In the rows, zero is written as 128.
Each path below is one point turned by a fixed rotation once a step. After each direction that follows a path, write how fast that rotation turns it, in deg/step (0 if it stays still).
Each turn is a multiple of 5 degrees from 10 to 175, or 0.
Each row of a path follows its step; steps can be skipped.

step 2: 166 169 97 121 134 76 89 158 112 148 151 78 153 124 132 137 99 154 126 145 136 101 89 131 138 131 119 129 142 144 132 128 101 146 57 128 124 134 144 175 157 107 185 103 168 139 115 84 112 149 145 125 147 160 50 116 122 171 113 90 132 134 133 137 97 141 107 124 174
step 4: 123 131 117 144 152 114 136 152 135 152 106 106 133 133 88 131 159 128 113 81 147 133 174 99 124 108 158 133 176 124 83 159 105 135 111 61 161 121 121 101 137 128 155 139 134 150 151 151 81 154 177 90 151 163 129 139 136 147 131 168 142 61 172 122 88 122 83 173 123
step 16: 158 158 145 107 145 141 162 90 138 96 119 126 130 118 95 120 142 137 170 111 113 161 116 78 142 99 144 100 120 92 153 115 90 103 125 120 142 150 88 80 216 150 143 154 161 179 157 127 91 144 146 122 106 137 102 154 115 121 103 117 150 145 185 114 164 159 98 139 105
step 20: 76 127 131 140 137 137 96 151 144 125 108 131 105 146 123 94 187 98 108 96 120 124 113 126 125 178 143 164 146 166 98 117 82 148 80 94 101 152 194 148 115 119 130 144 126 138 123 53 150 107 109 78 137 114 84 135 149 139 88 119 107 99 144 141 81 142 120 134 146
step 25: 196 140 113 153 113 83 172 139 138 176 87 126 135 102 142 144 156 109 117 154 129 129 112 163 157 118 160 162 114 156 68 152 139 98 125 97 119 133 158 132 147 147 81 114 129 91 142 94 152 158 133 154 114 116 121 134 125 134 135 142 103 114 147 163 168 167 83 190 87
step 27: 137 124 94 126 141 91 159 112 167 93 154 135 98 100 140 156 152 117 71 157 128 141 145 69 119 136 143 125 121 134 108 140 134 132 118 116 144 99 120 137 141 148 104 129 180 138 120 73 155 107 178 91 175 141 63 86 140 163 141 87 138 186 149 158 128 113 150 151 161
step 31: 139 161 155 137 145 140 138 158 113 153 169 165 147 94 102 137 174 168 117 120 112 95 157 153 88 125 124 140 134 104 133 107 142 80 101 93 104 206 137 61 96 162 123 122 86 159 128 138 114 118 156 117 132 120 124 175 158 135 145 155 77 113 135 107 124 156 137 130 86
step 35: 172 124 147 108 152 138 159 100 147 119 161 92 163 128 97 108 124 140 157 128 163 165 131 85 139 85 154 163 142 110 136 154 105 156 108 101 122 154 160 144 216 98 146 148 169 95 116 74 153 157 137 109 122 117 129 98 129 114 137 160 169 142 146 121 88 147 102 166 146
step 37: 149 160 121 118 207 101 136 120 97 87 108 137 134 128 152 203 101 96 132 152 135 132 165 142 109 97 154 100 113 125 100 173 160 139 77 91 142 137 114 136 159 118 89 142 122 118 108 144 121 138 159 143 140 135 118 124 94 180 136 141 84 103 182 97 113 147 91 116 127
step 39: 102 128 106 178 167 133 106 135 150 157 118 138 114 126 131 160 180 105 120 108 117 159 119 116 136 193 148 133 122 142 94 116 141 157 87 131 151 157 187 102 124 132 152 109 134 161 164 105 84 109 144 125 138 126 110 162 109 183 165 72 112 153 179 98 134 113 166 94 123
Speeds:
124 125 124 134 126 128 125 129 129 133 128 131 143 129 122 124 116 122 137 129 133 136 127 133 132 134 128 126 113 126 123 129 125 127 132 129 126 132 121 136 140 129 135 137 122 123 120 123 126 140 134 138 133 133 120 127 123 138 121 132 128 132 141 123 127 118 134 128 114
155
135 132 119 122 131 129 129 136 135 130 118 126 122 121 140 126 137 129 132 127 117 131 133 129 140 127 126 124 135 133 117 131 116 131 132 126 143 126 122 140 123 134 126 139 124 130 137 122 122 134 130 130 130 126 123 134 143 134 124 117 125 124 134 129 130 122 126 128 132
155
122 130 135 126 124 140 129 123 127 121 128 120 129 136 140 131 129 137 123 126 126 135 120 132 134 138 134 117 119 118 125 136 124 118 130 129 124 137 129 121 123 136 128 142 130 122 123 124 129 139 126 129 121 121 131 131 130 132 130 129 134 124 115 133 122 134 126 144 131
145
113 130 136 134 121 120 139 123 129 142 124 130 119 122 129 120 124 130 136 121 121 135 134 132 122 121 125 138 124 125 131 134 128 124 131 119 124 136 127 132 139 129 129 129 124 125 142 129 123 128 118 122 123 121 133 130 126 128 131 130 142 125 138 129 126 128 124 131 139
115
128 134 119 124 114 132 126 135 121 140 125 121 124 124 125 136 116 118 126 133 122 131 136 124 123 127 137 139 127 124 126 118 123 125 135 118 130 126 131 121 127 126 130 127 134 131 118 139 126 130 120 139 131 140 124 134 133 130 127 125 129 132 120 134 128 125 130 141 138
170

step 9: 160 126 156 112 134 140 109 145 113 153 87 143 121 125 164 111 105 68 103 80 145 133 99 163 125 91 136 141 92 161 144 124 140 118 134 122 144 105 111 102 125 142 184 58 168 122 134 125 127 165 129 156 105 102 110 91 109 136 135 128 87 114 107 100 109 109 83 164 136
step 12: 97 92 105 88 135 159 157 163 111 184 90 89 79 130 141 128 156 109 108 116 162 137 108 161 140 110 98 121 128 144 146 134 178 114 124 136 106 116 132 111 139 179 139 98 124 83 157 132 111 176 118 145 135 127 131 101 125 132 127 126 131 79 120 119 70 128 96 113 139
step 17: 137 106 101 201 110 186 129 181 139 137 116 150 128 127 118 117 133 108 145 126 149 130 136 146 131 51 149 68 139 124 135 144 114 98 126 106 146 106 128 149 135 122 128 118 138 89 149 76 105 181 140 176 155 137 125 106 128 135 144 144 121 113 96 141 102 121 120 116 166
step 18: 149 107 115 118 135 118 152 165 90 137 98 105 85 122 119 117 112 113 81 88 143 124 114 135 107 95 125 106 113 111 109 86 89 104 137 157 119 179 108 111 129 158 121 72 121 155 109 127 107 149 96 118 87 100 83 95 141 121 118 112 126 126 65 135 89 112 104 94 157
step 21: 114 122 123 94 100 154 131 154 151 128 109 156 103 132 116 138 91 133 89 106 137 150 116 117 124 118 76 97 94 146 144 119 108 113 143 129 125 149 114 122 165 162 126 67 93 127 210 100 134 131 156 161 112 124 119 101 156 108 138 149 75 112 80 119 101 125 110 90 132
step 25: 84 126 111 78 121 196 111 143 150 157 113 158 112 158 133 142 135 150 147 135 83 98 139 133 121 94 146 132 146 130 146 131 124 123 126 106 152 139 111 113 151 136 133 100 191 134 132 123 155 156 134 149 132 119 68 100 159 133 72 109 109 103 93 127 70 123 111 159 116
step 29: 110 108 93 129 127 182 97 158 116 154 103 118 105 169 129 129 141 132 169 125 105 136 101 145 141 148 120 63 137 78 145 140 63 108 166 125 154 148 131 76 106 173 115 159 108 124 158 83 88 158 141 135 121 113 130 122 109 129 140 96 98 100 125 146 117 129 118 151 118
step 30: 101 108 126 96 122 173 118 176 91 146 124 167 118 145 143 146 95 108 132 80 138 129 159 100 118 100 152 105 165 129 123 136 135 75 115 118 122 116 125 139 145 166 151 103 121 99 178 120 134 130 100 121 66 122 128 114 139 141 131 114 150 151 94 100 107 136 49 102 127
step 37: 110 107 126 113 125 147 155 133 127 174 86 115 102 141 131 104 129 126 102 141 110 121 93 138 112 119 135 128 129 98 148 126 99 130 141 166 154 118 137 97 184 132 115 92 100 162 129 165 84 161 173 135 64 155 114 122 141 112 98 150 130 144 88 98 76 103 93 168 111
step 40: 142 73 142 125 119 147 145 131 70 111 149 162 93 121 101 120 106 64 76 104 155 140 127 170 158 113 145 95 98 130 139 160 139 131 139 169 167 138 142 116 170 134 116 113 84 143 160 116 96 177 157 155 105 143 131 101 136 126 109 130 99 145 110 119 122 89 112 141 144
Speeds:
127 123 141 130 135 123 140 134 122 115 132 120 131 123 127 123 129 125 130 123 127 127 133 126 130 138 133 132 128 127 123 130 137 122 131 135 122 131 140 141 129 137 132 122 130 122 117 120 122 132 120 122 128 130 130 132 129 138 118 117 121 128 123 119 134 131 117 121 124
175
130 126 137 143 130 131 130 127 123 135 121 127 128 131 132 129 123 118 132 141 118 123 129 127 115 129 134 121 134 130 128 129 114 125 126 133 119 132 126 130 125 126 121 128 131 135 125 133 124 130 134 123 142 130 117 128 129 140 133 131 130 135 120 128 132 112 120 134 136
35
126 130 133 125 134 118 117 136 122 123 124 131 129 130 131 123 131 146 130 127 137 135 121 135 133 121 129 127 130 125 130 118 118 129 127 131 133 131 122 125 125 126 130 132 137 124 128 124 123 115 127 133 130 115 116 141 131 130 111 128 134 134 130 125 130 119 118 130 129
155
124 136 122 120 132 145 127 122 137 125 126 126 121 130 139 127 122 139 131 139 123 126 128 121 128 128 122 126 136 125 123 128 130 129 132 127 119 131 134 120 133 131 122 131 133 120 138 128 124 125 139 112 129 133 135 136 115 127 117 119 126 121 126 130 134 127 123 131 121
80
143 130 120 133 129 128 135 132 125 129 125 112 124 123 122 135 128 139 123 130 123 133 121 126 122 139 122 125 115 125 130 127 123 119 132 134 129 139 127 129 130 135 115 131 115 136 130 125 130 121 135 134 119 124 126 122 127 132 119 137 129 123 131 123 135 133 131 133 123
135
135 127 127 129 130 132 129 116 126 134 122 123 127 124 132 111 124 130 123 124 136 130 120 136 135 129 131 122 124 125 137 132 123 141 128 135 133 130 145 126 137 135 131 125 135 127 124 123 124 127 130 118 133 123 128 127 126 143 136 139 131 124 127 131 114 131 135 127 126
130
128 135 132 127 126 131 128 126 124 128 122 140 140 137 137 129 132 135 120 128 129 120 118 123 123 130 128 136 129 138 128 123 132 132 130 116 127 129 118 135 128 139 121 119 128 135 119 129 132 127 128 121 106 126 138 128 127 137 126 134 123 132 122 131 118 124 120 128 129
155
120 122 138 133 135 130 124 130 130 134 127 129 140 123 128 145 127 129 128 132 118 138 123 132 131 128 115 127 123 120 123 131 121 132 120 121 124 122 136 127 137 120 128 128 133 131 122 118 122 122 127 137 130 129 129 122 118 126 121 130 112 134 123 130 117 135 130 126 126
175
